Read these off the table that follows.
1) Report the bottom-left entry.
2) Report the first entry in reading order.
3) Report the first entry in the row that holds the smallest entry.
4) Report the largest entry in the last row.
5) Report the largest entry in the first row.
6) Report the entry just right of -3.24.
7) Report the bottom-right entry.
8) Report the top-right entry.
[[-3.24  3.52  4.21  1.10]
 [ 2.75  1.12  2.07 -0.62]
 [-5.10  2.75 -2.88  0.82]
 [ 2.31  2.06  1.98 -1.02]
 [-5.44  1.16 -3.54  1.54]
 [ 0.57  3.41  1.53 -1.50]
 [-2.61  3.07  4.70 -0.34]
 [-0.24  4.49  0.75  0.78]
 [ 1.56  2.85  1.80 -1.33]]
1) 1.56
2) -3.24
3) -5.44
4) 2.85
5) 4.21
6) 3.52
7) -1.33
8) 1.10

Questions about the matrix below.
1) Which number is the entry just right of 0.24?
2) Which number is the entry just right of -2.22?
3) Which number is the entry just right of -1.71?
4) Which number is the entry just left of -1.93?
5) Which number is the entry just right of the smallest entry?
[[ 0.51 -0.91 -1.30  1.80 -1.20  0.88  0.36  0.49  0.86  1.49  0.76  2.12
   0.26]
 [ 0.53  0.55  1.22  1.54  4.38  2.95 -4.70  2.13 -3.11 -0.68  0.20 -1.86
  -3.06]
 [ 1.40  2.44 -0.26 -3.17  1.32 -3.82  0.09 -1.75  1.78 -2.22 -3.82 -2.35
  -3.81]
 [ 0.04 -1.61 -0.57 -1.44 -1.76 -0.03 -2.69 -4.07  0.28  2.60  0.10  0.25
   1.54]
 [ 1.78  0.11 -0.53 -1.16 -0.72  3.62 -1.02  0.71 -2.72 -0.04  1.78  2.33
  -1.89]
 [-0.01 -1.52 -2.32  3.33 -0.63  1.40  0.13  1.78  1.41  1.52  0.45  2.57
   0.88]
 [-0.12  0.17 -2.04  2.06 -0.48  1.16 -1.00  0.68  0.36  1.02 -0.69  1.73
   0.54]
 [-1.16  4.73 -1.45 -2.10  1.05 -1.74 -2.31 -1.84 -1.73 -1.71 -5.27 -2.75
  -2.00]
 [ 0.58  2.91  0.91 -2.93 -0.55 -0.57 -4.06 -4.64 -1.79  1.54 -3.53 -2.49
  -1.93]
 [-3.40 -1.82 -5.01  3.96  1.52 -1.85 -1.74  0.92  3.66  0.25 -3.30 -0.08
   3.65]
 [-0.30  0.12 -1.92  0.51 -1.31  0.59  0.54  0.22  0.18  0.26 -0.11  1.88
   1.08]
 [-0.02 -1.38 -1.65 -0.93 -1.40  0.00 -3.06 -3.62  0.75  2.64 -1.43  0.24
   1.01]]
1) 1.01
2) -3.82
3) -5.27
4) -2.49
5) -2.75

m =
[[78 78 48 73 48 69 77]
 [14 55 64  9 75 71 92]
 [76  3 32 60 35 26 24]
 [40 37 24 66 34 40 77]
 [24 64 69 70 52  8 45]
 [86 72 51 26 62 54 68]]
Which number is the bottom-left entry?
Answer: 86
Which number is the 1st entry in reading order?
Answer: 78
The top-right entry is 77
Which number is the entry in the bottom-right corner?
Answer: 68
Which number is the 3rd entry, reading row by row?
Answer: 48
Which number is the second entry in reading order?
Answer: 78
The smallest entry in the last row: 26
Which number is the entry directly below 60?
Answer: 66
The 2nd smallest entry is 8
The entry just left of the smallest entry is 76
Which number is the entry just right of 34?
Answer: 40
Which number is the entry just left of 52?
Answer: 70
Which number is the entry directly above 66?
Answer: 60
The third entry from the end, reading row by row is 62
The fourth entry, reading row by row -> 73

A =
[[-1.64, 1.49, -0.98, 2.28, 1.85, -2.27, 1.07, 0.41, 5.52, -1.85, 0.96, 1.73, 0.50],
 [3.46, 2.56, 1.80, 0.52, -1.33, 4.48, 1.56, -0.08, -2.38, 6.10, -0.23, -2.79, -0.96],
 [1.00, 2.28, 1.75, 0.75, -5.56, -1.92, 2.85, 2.08, -0.96, -0.45, -4.54, -1.90, -4.53],
 [-1.69, -2.92, -0.62, -0.29, 1.09, -2.81, -1.13, -0.50, 3.83, -0.74, 4.21, 1.89, 2.27],
 [2.46, 0.50, 0.90, -0.19, -0.91, 2.53, 0.68, 0.22, -1.20, 1.55, -1.83, -1.36, -1.70],
 [-1.85, -1.87, -0.81, -2.92, -1.01, -1.41, -1.20, -0.48, -4.17, -1.66, -1.70, -1.46, -1.92],
 [-1.04, 0.67, -1.15, -1.11, -1.61, -0.94, 0.25, -0.09, 1.48, -1.00, -1.94, -2.30, -4.19],
 [-2.68, -3.45, -1.56, -4.19, -1.72, -0.98, -3.75, -0.83, -4.58, -3.61, -3.16, -1.38, -1.13],
 [-2.51, -0.78, -1.04, 0.62, 1.97, -1.80, -0.63, 0.54, 1.09, -4.95, -1.55, 2.62, 1.68],
 [2.80, -1.49, 1.29, 1.63, 1.47, 2.60, 0.13, 0.39, 1.86, 1.63, 1.35, 2.24, 3.43],
 [1.40, 0.53, 2.07, -1.80, -2.46, 3.69, 0.08, 0.29, -2.00, 3.88, 0.21, -1.84, -2.24]]
Indices start at 0.
Which number is the top-right entry? 0.50
The entry directly above 2.80 is -2.51
The entry at row 2, column 0: 1.00
The smallest entry -> -5.56
The entry directly above the largest entry -> -1.85
Which number is the bottom-left entry? 1.40
Which number is the entry in row 1 and column 0? 3.46
Which number is the entry directly below the centre entry? 0.25
The entry directly above the centre entry -> 0.68
The entry directly above -2.38 -> 5.52
Which number is the entry directly below -1.41? -0.94
The entry in row 2 and column 2 -> 1.75
Which number is the entry directly above 3.43? 1.68
The entry in the top-left corner is -1.64
Which number is the entry directly above 0.53? -1.49
Which number is the bottom-right entry? -2.24
The entry at row 0, column 1 -> 1.49
Which number is the top entry of the column that holds the smallest entry? 1.85
Which number is the entry directly below -4.95? 1.63
The entry directly below 2.46 is -1.85
The entry directly below the largest entry is -0.45
Which number is the entry just right of the smallest entry? -1.92
Which number is the entry directly below the smallest entry? 1.09
The entry directly below 1.89 is -1.36
The entry just right of the centre entry -> -0.48
The entry just right of the largest entry: -0.23
The entry just left of -1.49 -> 2.80
Which number is the entry just left of 1.68? 2.62
Which number is the bottom entry of the column that holds the smallest entry? -2.46
Which number is the entry directly below -2.27? 4.48

Read these off the grid that follows. Rows and columns are numbered from 0.
1) Which number is the entry in the top-right corner?
2) Which number is the entry directly above the centre entry?
3) Which number is the entry in the top-left corner?
4) Which number is the entry in row 0 and column 2?
5) Which number is the entry just left of the centre entry?
6) Which number is the entry at row 0, column 1?
7) Which number is the entry in row 1 and column 0?
8) Which number is the entry in the bottom-left corner?
[[9 5 7 5 8 5 7 9 7 4 3]
 [3 6 6 2 3 8 6 5 4 9 8]
 [8 7 9 4 5 5 6 7 3 6 8]
 [2 4 2 2 1 2 5 7 7 8 2]
 [2 3 1 2 5 3 3 3 6 4 6]
 [7 7 1 4 2 6 9 3 1 3 7]
 [7 7 8 2 7 7 9 3 8 8 5]
 [2 4 7 2 2 2 2 5 1 6 6]
 [3 7 6 7 4 6 3 3 3 2 7]
 [7 1 7 6 1 4 9 2 5 5 5]
 [5 3 5 7 7 7 1 6 9 7 3]
 [5 8 5 6 9 1 5 4 2 3 8]
 [5 2 3 3 4 2 3 7 7 4 8]]
1) 3
2) 6
3) 9
4) 7
5) 7
6) 5
7) 3
8) 5
